(in the rows, 128 means zero)
Each path below is one point turned by a fixed rotation once a step. After each direction that follows a path, write how fast that rotation turns it, in degrees per step (0 if it stays still).
Each turn is a multiple of 5 degrees from 10 to 175, or 0.
Each row of a path follows its step; steps can be skipped.
Rotation 1:
step 1: [125 131 136 138 117 135 135 144 125 114 131 137 124 135 120 132 133 132
 130 125 131 130 131 128 112 114 129 134 139 128 129 132 118 129 122 135
 133 138 109 120 133 118 130 128 140]
step 2: [129 125 124 132 141 129 116 124 112 126 129 124 129 130 135 116 123 130
 130 122 130 131 136 115 132 116 120 133 130 139 136 130 135 133 123 134
 138 137 134 138 149 134 117 125 114]
step 3: [126 127 127 128 129 121 129 126 135 128 130 136 127 131 118 125 129 115
 119 117 140 137 125 144 141 113 129 129 112 120 130 129 136 120 115 122
 128 134 117 135 123 130 125 142 140]
step 7: [136 136 138 120 136 125 123 120 124 139 119 132 135 120 132 131 134 130
 134 130 119 120 122 101 133 135 123 126 128 132 130 134 111 128 141 136
 125 133 129 131 128 130 115 133 136]
step 8: [124 119 133 135 114 139 111 120 123 137 129 123 119 133 124 128 124 128
 128 133 141 133 128 126 138 131 122 124 135 120 128 130 113 129 112 125
 117 121 116 119 116 131 134 135 126]
step 10: [127 138 134 117 132 135 111 140 141 140 128 119 137 109 126 131 136 124
 131 126 128 130 125 141 135 139 133 127 124 128 129 115 123 132 118 123
 129 137 125 135 123 132 128 119 124]
step 11: [120 115 129 134 114 128 131 138 126 122 123 143 136 127 130 137 121 141
 124 123 126 123 131 138 118 135 121 121 135 128 123 124 127 128 117 119
 135 126 143 118 135 127 147 126 135]
step 26: [125 123 122 133 122 133 147 128 132 127 135 131 127 136 124 128 135 133
 116 125 127 118 111 125 123 131 139 123 121 145 129 130 127 131 119 120
 124 119 137 118 115 125 122 122 144]
step 27: [126 138 131 113 125 131 120 138 141 136 133 135 123 119 127 122 122 129
 128 124 127 120 125 104 124 137 128 130 124 132 129 120 117 137 139 136
 125 133 138 129 129 126 126 135 111]
step 29: [126 132 124 135 143 135 136 126 119 126 135 133 129 144 142 123 141 138
 128 123 125 121 141 129 121 133 127 127 123 133 132 128 129 142 126 125
 124 147 132 137 124 121 131 131 113]
[130 130 126 133 131 133 130 128 130 126 126 128 127 127 128 128 128 128
 130 130 130 130 127 128 127 130 132 130 129 133 129 129 131 126 126 129
 122 131 125 129 131 128 130 121 127] | 90
[121 129 127 126 129 128 127 132 132 127 128 126 122 133 127 128 132 131
 130 127 129 128 130 128 131 130 130 129 131 126 128 127 127 126 125 126
 125 128 126 132 127 123 125 129 130] | 155
[125 127 131 130 129 128 129 131 129 129 132 126 128 126 130 133 126 129
 123 130 132 131 129 130 126 125 129 129 129 127 131 129 127 130 128 125
 124 126 126 126 129 132 130 131 133] | 145
[127 127 131 125 132 127 128 131 127 127 127 129 129 132 134 130 128 125
 128 133 128 124 129 123 130 128 126 127 128 129 134 123 132 132 130 129
 127 129 129 128 129 128 126 126 128] | 145
[126 127 129 127 128 130 128 128 129 124 129 126 129 127 127 129 131 125
 132 120 130 128 130 127 128 133 128 129 129 130 126 127 129 134 129 126
 127 127 131 122 127 131 128 128 129] | 25
[130 125 123 127 129 131 128 127 127 130 129 131 127 127 128 127 128 120
 128 127 130 126 128 131 128 129 131 128 132 125 133 125 125 125 127 128
 131 126 127 124 129 124 131 129 131] | 145
Rotation 2:
step 3: [125 112 124 118 129 114 123 122 122 128 121 125 125 123 131 134 118 127
 113 114 126 123 126 115 142 129 123 132 120 138 120 129 113 121 114 136
 133 129 126 127 119 134 128 137 117]
step 4: [133 120 130 124 144 121 112 134 134 130 129 130 132 114 119 121 136 122
 121 117 142 126 127 131 138 137 132 125 125 125 117 130 121 124 112 123
 145 138 123 122 123 136 135 126 124]
step 5: [138 140 133 124 146 126 111 127 136 132 123 126 130 124 134 129 136 121
 124 126 124 120 123 129 134 136 126 111 125 116 135 145 130 124 119 118
 125 125 127 120 141 132 137 121 128]
step 12: [126 131 124 131 130 118 124 130 121 123 126 141 131 124 123 126 134 129
 132 119 119 127 121 133 131 126 121 131 122 136 132 130 134 135 133 109
 125 152 117 132 143 146 139 124 133]
step 17: [140 145 133 127 144 130 131 132 124 120 121 130 114 119 134 136 126 121
 108 125 135 126 115 128 130 130 136 124 126 117 132 134 126 132 127 121
 131 132 126 135 139 122 141 125 116]
step 18: [135 125 121 127 144 120 128 121 119 122 132 126 115 127 138 143 113 129
 113 124 123 131 134 118 125 133 124 125 116 129 135 134 121 124 128 118
 121 125 126 117 119 123 142 132 117]
step 23: [138 118 122 118 134 120 123 132 117 119 144 122 131 129 133 123 139 130
 125 135 117 132 124 113 131 122 132 133 138 136 131 134 117 126 125 118
 144 137 126 125 134 134 123 141 136]
step 29: [145 128 120 126 138 132 144 131 130 121 124 134 120 113 122 126 122 120
 115 128 141 114 124 135 122 129 129 131 126 140 124 122 118 133 115 125
 126 137 133 132 132 129 132 125 116]
step 31: [134 114 124 122 132 111 107 130 124 136 129 137 134 122 135 138 131 127
 120 113 123 134 128 131 136 138 128 139 119 135 128 138 122 122 126 136
 133 130 120 131 128 129 124 114 122]
step 34: [128 129 137 121 145 124 123 137 121 115 134 132 131 130 140 140 111 125
 133 118 121 112 132 127 130 125 129 125 136 132 134 137 117 128 117 120
 124 126 136 116 119 124 118 124 124]
[133 125 126 130 125 127 127 134 128 126 129 128 125 127 131 125 130 127
 126 125 127 132 133 127 123 123 126 128 132 127 129 128 130 129 131 128
 129 126 131 129 130 127 128 127 123] | 10
[130 131 129 128 123 129 127 129 126 129 128 129 129 129 129 126 130 127
 129 128 128 128 125 125 125 136 127 126 126 127 129 133 131 128 131 132
 130 129 124 128 129 127 125 122 128] | 70
[130 125 132 126 127 128 130 130 123 133 132 128 133 131 127 130 123 126
 125 131 127 129 127 126 128 130 127 134 129 127 130 131 126 128 129 129
 124 125 131 126 128 129 128 130 127] | 90
[129 125 130 126 129 128 127 129 126 126 126 131 127 131 130 124 126 125
 126 128 125 130 130 130 127 127 132 122 127 125 127 128 130 126 126 130
 131 126 127 121 129 126 128 131 133] | 25
[127 130 132 126 123 129 130 128 126 130 126 124 128 128 131 129 130 128
 128 127 124 123 126 131 130 126 126 124 129 126 127 129 130 131 129 127
 128 130 128 127 131 130 131 132 122] | 145
[127 129 126 129 133 129 128 128 122 126 131 123 131 123 125 126 130 127
 125 129 128 127 127 129 130 131 128 126 130 128 128 124 133 126 130 130
 130 125 131 128 131 125 128 128 128] | 115
[129 130 130 128 129 128 125 126 135 127 130 129 135 129 129 128 129 126
 126 125 129 126 126 128 127 126 126 131 130 122 130 127 131 127 127 133
 131 125 126 129 126 129 131 129 129] | 65
[130 125 127 126 128 127 135 127 128 125 130 130 128 125 130 130 132 130
 132 133 126 128 128 131 130 127 129 131 129 127 129 131 127 125 128 132
 129 129 126 126 127 123 131 126 126] | 10
Rotation 3:
step 6: [140 131 126 129 135 126 130 121 127 128 138 138 117 135 113 147 128 131
 129 129 135 117 121 123 114 125 132 136 124 120 125 134 129 136 129 134
 132 121 123 136 114 134 120 146 123]
step 9: [120 124 130 127 127 112 128 126 127 133 132 114 136 128 123 138 122 135
 117 130 139 126 131 119 132 123 131 137 123 123 130 141 138 130 124 136
 134 113 127 120 116 139 126 143 117]
step 13: [130 127 130 124 126 127 140 130 126 134 128 128 139 131 125 136 131 135
 126 137 139 133 135 133 134 123 125 149 120 119 121 140 139 129 109 130
 129 117 122 119 115 136 127 138 120]
step 16: [123 119 116 127 138 124 137 123 137 129 130 135 138 140 111 135 110 136
 127 130 136 133 112 132 132 118 135 128 119 117 119 130 135 128 120 125
 130 134 126 127 124 131 135 136 125]
step 19: [134 129 118 144 130 133 137 126 124 121 141 121 125 135 121 145 125 134
 131 127 125 121 125 129 122 115 139 136 130 113 126 141 134 130 130 134
 117 130 130 122 118 131 135 135 114]
step 27: [131 124 112 134 127 135 129 121 129 121 134 126 130 115 127 122 139 123
 131 119 125 120 123 134 126 117 146 140 127 113 122 122 139 141 125 120
 139 125 129 137 129 139 129 128 127]
step 29: [134 126 130 123 128 133 140 126 133 136 133 130 133 137 124 149 125 128
 123 134 138 125 126 128 134 121 126 141 117 119 116 135 127 125 114 125
 129 121 121 130 117 138 136 148 128]
step 30: [132 126 124 122 141 130 125 137 127 132 135 126 130 132 130 126 146 129
 135 131 126 119 128 135 119 116 129 137 123 120 126 141 141 132 106 132
 143 117 127 127 131 134 123 119 124]
step 31: [129 127 116 139 134 134 126 121 129 115 140 108 132 121 122 131 131 123
 124 131 126 115 125 139 125 118 151 130 134 120 129 122 134 127 131 130
 140 129 131 130 119 135 131 131 129]
step 32: [120 126 115 134 130 119 144 133 132 126 125 124 136 139 118 141 113 140
 123 129 140 125 119 127 137 119 135 120 124 120 125 135 140 129 124 134
 128 129 131 135 121 132 131 131 112]
[125 131 125 131 127 125 127 129 131 127 129 121 130 127 129 130 128 126
 129 126 126 125 130 127 128 128 130 127 134 131 128 124 126 124 128 129
 130 127 123 131 131 127 124 128 130] | 110
[127 123 129 129 127 127 129 130 129 131 125 125 121 126 131 127 129 127
 125 129 132 126 128 129 130 130 131 129 126 127 129 132 130 128 126 126
 133 127 126 133 126 127 129 127 132] | 20
[126 129 126 131 130 126 122 122 128 127 125 125 128 129 126 129 127 128
 132 132 129 131 130 130 127 130 130 129 125 129 126 132 124 131 130 129
 128 128 125 127 123 129 127 126 128] | 115
[126 128 129 124 125 123 130 127 125 131 129 132 132 129 128 131 131 123
 126 132 131 127 131 125 130 129 125 126 126 128 127 128 127 128 127 131
 129 125 125 125 127 130 127 128 132] | 90
[125 128 132 130 130 127 126 125 133 130 124 130 132 129 130 130 125 129
 127 129 132 129 127 129 133 126 128 129 131 131 125 127 131 125 128 125
 124 122 132 129 128 129 129 127 129] | 90
Rotation 4:
step 1: [134 127 131 125 132 140 130 131 107 124 107 135 142 122 123 122 143 123
 142 130 135 129 125 131 127 123 122 127 116 129 124 130 128 127 118 134
 138 124 130 140 124 119 127 126 132]
step 9: [130 132 130 133 119 122 135 126 124 138 123 124 144 133 131 128 141 117
 134 132 125 142 125 138 126 118 122 121 121 117 114 139 122 124 142 132
 118 131 114 135 128 132 124 127 137]
step 12: [119 135 142 134 125 138 134 132 114 130 135 136 137 129 130 127 144 128
 129 131 113 136 118 129 126 130 133 122 117 137 116 129 119 112 131 125
 143 133 127 131 127 123 130 131 126]
step 14: [119 134 126 138 123 133 117 130 126 114 113 119 134 134 123 118 146 116
 129 124 139 126 129 132 127 117 116 132 126 127 128 134 130 126 129 137
 124 143 120 130 128 140 128 132 133]
step 23: [126 136 131 137 134 138 125 127 124 132 124 145 128 121 122 125 125 124
 131 122 123 119 126 125 133 128 128 127 107 141 123 143 127 127 137 134
 142 118 127 128 135 140 140 119 132]
step 24: [139 110 136 132 121 121 124 136 114 127 126 130 132 135 133 114 128 130
 122 117 138 124 122 138 128 138 133 135 126 129 127 127 133 127 118 128
 149 137 130 131 123 135 135 130 134]
step 26: [129 130 130 117 132 131 128 135 124 131 108 146 136 105 123 125 133 125
 121 130 128 132 128 125 122 111 126 122 122 124 127 135 131 134 123 126
 133 128 125 125 122 131 131 118 142]
step 27: [123 112 127 134 116 119 133 120 130 144 121 117 131 125 127 120 133 119
 131 128 138 135 129 151 127 123 127 134 131 125 130 130 127 136 132 132
 133 134 125 124 132 131 126 137 146]
step 32: [138 125 125 128 125 128 115 129 131 131 118 135 134 115 128 115 146 122
 130 129 140 117 123 140 126 118 118 131 126 116 134 137 120 126 124 134
 139 131 130 134 126 121 121 134 136]
step 33: [127 137 131 143 124 129 132 122 121 125 126 133 119 124 121 118 116 121
 119 125 133 136 134 138 123 122 112 139 129 132 137 129 128 133 128 132
 125 130 129 110 135 139 124 139 143]
[131 131 126 127 126 123 132 130 124 129 128 128 124 126 128 132 130 128
 129 126 131 131 133 128 129 128 131 127 130 124 127 127 131 129 128 129
 129 126 123 126 128 129 129 124 133] | 40
[131 129 125 129 128 127 126 126 124 126 123 129 126 133 128 127 125 127
 131 127 130 124 130 130 130 130 124 132 128 128 126 130 128 129 133 132
 130 124 127 133 127 129 126 130 129] | 80
[123 131 125 130 130 128 129 130 125 124 132 127 130 132 127 130 126 126
 128 129 129 130 132 128 132 125 126 122 125 129 130 128 128 128 128 131
 124 130 130 129 126 133 127 128 128] | 130
[129 131 126 132 127 128 127 121 127 130 129 131 127 131 124 131 131 123
 126 129 127 126 127 131 127 126 132 127 130 128 124 125 130 124 128 126
 128 126 131 124 125 127 128 131 127] | 140
[127 127 130 128 128 128 129 134 123 130 133 124 126 129 129 128 125 128
 127 127 128 127 126 132 125 127 129 129 132 129 123 131 125 126 130 123
 125 128 126 130 125 128 128 131 130] | 115
[131 123 122 127 130 130 126 129 129 129 130 130 125 128 126 130 128 123
 125 129 130 131 129 130 130 128 126 131 124 132 129 128 124 131 126 124
 130 128 130 128 127 127 126 125 131] | 10
Rotation 5:
step 0: [137 123 136 128 133 141 136 124 134 135 137 144 132 135 131 120 130 124
 129 126 134 111 129 120 140 128 111 116 131 132 134 122 119 134 136 129
 129 138 133 133 120 134 118 123 111]
step 1: [127 133 121 140 131 137 133 121 125 130 118 122 124 131 145 127 120 125
 118 133 129 129 134 125 124 116 124 125 120 117 112 130 135 126 130 120
 127 143 137 138 135 129 131 104 127]
step 7: [128 125 134 128 137 130 117 125 122 126 130 140 141 139 132 137 119 125
 124 135 134 115 134 137 119 123 140 135 138 127 119 123 130 120 138 130
 115 137 137 125 120 120 145 114 134]
step 12: [106 127 144 113 133 136 140 129 130 133 124 121 136 129 121 128 127 130
 128 116 123 135 128 114 130 123 119 120 123 121 134 122 123 134 131 137
 113 134 135 121 113 136 124 126 129]
step 15: [118 129 145 124 130 142 112 117 133 138 120 125 138 131 131 125 133 124
 127 107 125 120 131 118 136 126 129 128 131 129 121 111 135 135 122 129
 125 137 120 127 129 122 117 123 124]
step 21: [123 136 137 135 120 125 122 123 122 144 115 136 122 116 136 126 126 118
 132 131 113 129 135 128 122 122 125 121 132 120 116 133 145 135 139 115
 117 123 122 122 117 128 121 120 126]
step 24: [116 137 135 123 132 117 137 121 124 127 122 122 121 124 145 144 117 127
 119 133 123 131 124 125 120 115 129 114 137 123 123 128 134 125 118 123
 120 136 129 114 115 118 122 128 138]
step 25: [126 120 139 137 127 117 122 131 136 114 126 152 133 128 126 141 136 124
 127 123 122 117 146 126 132 128 122 126 138 127 124 127 126 139 131 136
 116 120 126 123 117 120 134 129 119]
step 31: [128 129 136 143 129 131 128 128 130 131 120 127 128 123 124 117 124 129
 124 118 127 128 135 105 134 126 126 122 144 132 133 132 109 142 120 124
 121 121 118 143 116 128 115 125 126]
step 32: [121 137 122 126 150 136 134 132 131 133 126 124 133 139 124 123 123 148
 118 130 127 127 143 127 120 127 123 126 128 125 126 111 139 145 126 132
 131 137 140 132 125 126 137 120 125]
[131 125 127 125 125 126 130 127 127 127 129 132 126 125 133 134 126 126
 130 129 128 128 128 129 124 124 130 130 128 131 124 132 129 128 129 133
 127 127 129 126 124 127 130 128 128] | 20
[124 130 131 134 126 128 128 127 125 125 126 129 127 132 129 127 133 130
 126 129 131 127 128 125 127 127 128 128 129 133 129 126 127 129 132 134
 129 127 128 127 126 133 127 129 126] | 115
[127 126 127 127 129 126 130 129 129 125 129 133 133 127 131 126 136 129
 131 128 128 131 130 128 127 126 127 125 127 125 126 127 125 125 127 129
 128 128 129 124 130 127 124 126 134] | 25
[127 129 132 125 130 130 132 126 131 128 127 130 124 125 129 130 125 130
 124 131 133 132 129 127 129 130 130 128 130 122 128 126 127 125 130 131
 133 128 127 128 128 130 130 130 130] | 175
[131 129 122 130 126 129 128 125 128 128 124 130 128 124 128 126 131 125
 124 127 127 127 130 122 128 127 128 129 125 125 126 131 128 125 125 126
 129 125 126 127 130 132 132 130 124] | 145
[128 129 129 128 131 129 128 131 124 129 129 123 129 128 130 131 131 131
 127 130 126 125 130 126 131 126 134 130 129 129 125 128 133 127 126 128
 132 127 130 126 131 128 130 122 129] | 175
Rotation 6:
step 2: [129 123 136 120 121 136 142 131 116 121 120 118 124 120 126 120 140 128
 130 126 125 120 122 127 126 126 149 119 138 126 145 125 133 132 135 143
 120 118 118 115 120 124 134 126 128]
step 6: [147 129 130 149 123 131 127 130 126 122 113 117 132 123 139 141 133 124
 125 127 124 134 137 130 123 132 122 121 128 124 133 135 132 125 127 141
 147 125 112 125 143 126 126 127 124]
step 7: [133 126 117 129 126 137 139 109 129 129 124 124 125 109 140 127 131 126
 123 102 124 131 128 129 130 132 141 127 119 126 127 133 134 131 138 138
 134 117 120 118 135 135 125 137 123]
step 12: [127 127 129 136 112 135 142 131 123 122 121 116 129 120 126 140 132 120
 124 117 131 122 130 139 126 122 127 133 118 120 135 125 123 121 109 148
 140 121 125 129 137 136 138 126 123]
step 16: [138 121 104 125 130 133 126 132 128 132 114 129 130 125 133 136 126 119
 118 124 126 117 125 130 128 130 123 126 128 130 132 146 134 136 140 139
 135 136 129 123 126 121 143 138 145]
step 23: [129 122 109 128 114 139 146 123 131 126 120 125 129 124 116 133 131 115
 120 126 133 119 124 131 129 118 139 130 126 123 132 126 123 127 126 148
 139 126 135 124 120 131 142 113 133]
step 26: [140 129 132 127 126 132 139 124 119 131 123 127 121 117 128 137 132 133
 118 121 142 113 140 116 117 148 137 134 126 120 129 130 126 128 141 133
 128 138 112 121 124 120 121 133 135]
step 28: [134 134 109 135 127 135 124 117 138 127 122 122 124 119 128 149 136 136
 122 112 129 121 127 144 131 124 123 119 142 125 139 135 125 140 133 126
 138 128 125 121 132 132 135 126 131]
step 30: [137 121 134 137 115 135 155 119 123 119 133 124 128 130 140 140 137 120
 119 126 129 130 123 138 133 127 118 133 126 129 119 134 127 125 113 142
 125 130 123 134 126 131 137 126 133]
step 33: [133 127 131 135 130 128 141 139 123 132 122 118 128 114 121 134 139 133
 110 125 140 126 128 128 109 122 134 132 140 127 148 122 126 129 119 123
 131 126 113 123 131 133 133 129 138]
[124 129 130 127 126 131 127 130 128 126 126 126 131 126 127 131 125 127
 125 129 131 129 125 124 130 126 127 130 123 125 123 130 127 126 127 126
 128 128 123 132 131 124 127 127 127] | 55
[127 125 129 123 129 126 127 129 124 127 129 127 123 129 131 131 131 128
 125 126 126 128 124 125 126 131 129 129 127 123 130 125 132 131 131 123
 130 128 129 130 128 130 130 125 127] | 60
[128 126 133 131 129 128 129 127 127 125 129 126 130 133 125 128 129 128
 128 130 132 129 129 130 125 133 131 125 124 132 131 126 127 124 129 130
 130 127 128 132 127 127 129 124 131] | 120
[130 125 131 125 127 128 127 127 129 125 132 132 130 125 131 131 132 127
 129 130 131 125 130 124 128 125 125 127 124 131 129 124 127 128 130 127
 124 130 130 127 126 125 128 133 130] | 65
[127 128 126 129 128 127 128 126 128 125 128 124 128 131 131 131 126 128
 129 122 133 126 128 131 130 127 129 133 128 124 125 126 127 128 126 131
 129 128 135 130 126 127 127 131 132] | 160
[129 130 125 127 127 126 127 129 120 126 126 130 125 129 128 126 125 131
 125 127 130 126 129 125 127 129 125 128 130 133 127 129 125 130 129 129
 125 128 126 134 126 130 126 129 128] | 65
[123 126 127 131 125 130 126 131 126 130 131 130 130 130 129 129 130 126
 130 132 129 127 131 128 126 132 128 131 130 127 125 132 130 131 132 128
 128 121 128 127 127 128 129 131 129] | 135
Rotation 7:
step 0: [121 125 134 122 144 138 130 136 141 127 122 120 120 135 116 121 134 132
 124 139 133 122 126 139 134 136 136 123 116 128 122 138 137 125 127 129
 115 116 132 132 106 137 115 133 145]
step 1: [137 124 137 127 144 130 140 125 136 149 130 125 127 131 130 136 150 138
 133 123 125 123 131 125 126 132 137 137 138 123 143 137 134 133 138 136
 132 141 123 139 118 131 132 115 124]
step 5: [125 143 143 118 126 136 133 126 134 130 117 122 132 134 139 118 127 127
 126 134 122 124 139 135 135 147 119 132 112 146 132 118 124 137 132 116
 130 123 120 122 139 128 122 110 134]
step 12: [146 132 133 129 139 136 121 145 127 116 127 130 132 129 131 143 131 134
 147 119 112 123 137 137 137 132 121 130 130 140 121 132 128 133 116 141
 122 114 122 139 126 120 122 131 127]
step 13: [130 137 121 127 123 136 125 121 150 132 127 125 112 128 128 125 131 130
 125 126 132 120 128 122 143 126 114 117 126 127 131 127 137 126 126 135
 142 125 126 145 131 123 101 113 122]
step 15: [128 122 131 135 132 119 113 134 138 115 118 131 130 114 120 118 131 124
 147 132 115 116 132 131 127 114 124 130 113 123 132 133 123 115 137 124
 117 133 126 131 141 121 118 118 139]
step 16: [123 128 142 114 121 119 136 122 143 126 133 126 131 128 124 120 125 122
 131 114 140 116 130 136 129 122 124 123 135 138 133 139 148 138 130 134
 123 144 120 120 124 127 112 138 141]
step 21: [116 136 135 120 129 116 118 132 143 122 118 133 120 122 124 120 130 124
 128 116 119 126 141 142 150 124 118 136 129 134 122 130 122 131 114 144
 126 116 138 129 136 122 136 122 123]
step 26: [124 135 134 116 138 118 128 125 137 136 141 118 122 144 134 127 139 123
 130 132 126 116 135 136 126 118 144 126 138 125 149 137 116 118 136 132
 135 127 135 134 122 121 133 110 127]
step 32: [139 119 141 129 109 122 133 119 147 144 121 126 111 141 117 125 122 126
 133 130 111 118 134 142 129 121 131 124 123 114 134 127 122 128 129 119
 128 136 129 125 129 132 124 126 141]
[128 123 129 127 126 127 127 127 128 130 129 127 126 130 126 129 126 125
 124 132 124 128 127 126 131 128 134 132 127 128 131 131 128 130 131 130
 130 123 130 125 127 131 131 130 127] | 10
[129 128 130 129 131 128 128 127 126 123 126 129 124 133 128 125 129 124
 129 131 126 126 126 131 127 126 131 126 126 129 130 123 125 128 122 126
 126 128 126 127 126 128 131 127 126] | 120
[130 124 126 131 120 128 126 131 128 127 128 128 129 127 125 130 127 129
 134 125 127 127 126 129 126 124 128 128 124 128 129 129 128 129 129 124
 127 131 125 126 128 129 132 130 128] | 85
[129 126 128 126 126 123 125 130 127 131 127 126 128 126 132 134 126 124
 126 129 129 130 134 130 126 129 129 124 125 128 126 127 125 128 127 124
 126 127 129 131 124 126 129 125 131] | 120
[127 126 132 129 128 127 129 129 129 131 132 128 130 131 134 127 132 126
 129 127 126 128 125 128 125 131 129 125 127 135 130 128 129 129 132 126
 130 130 127 127 130 125 125 129 124] | 170
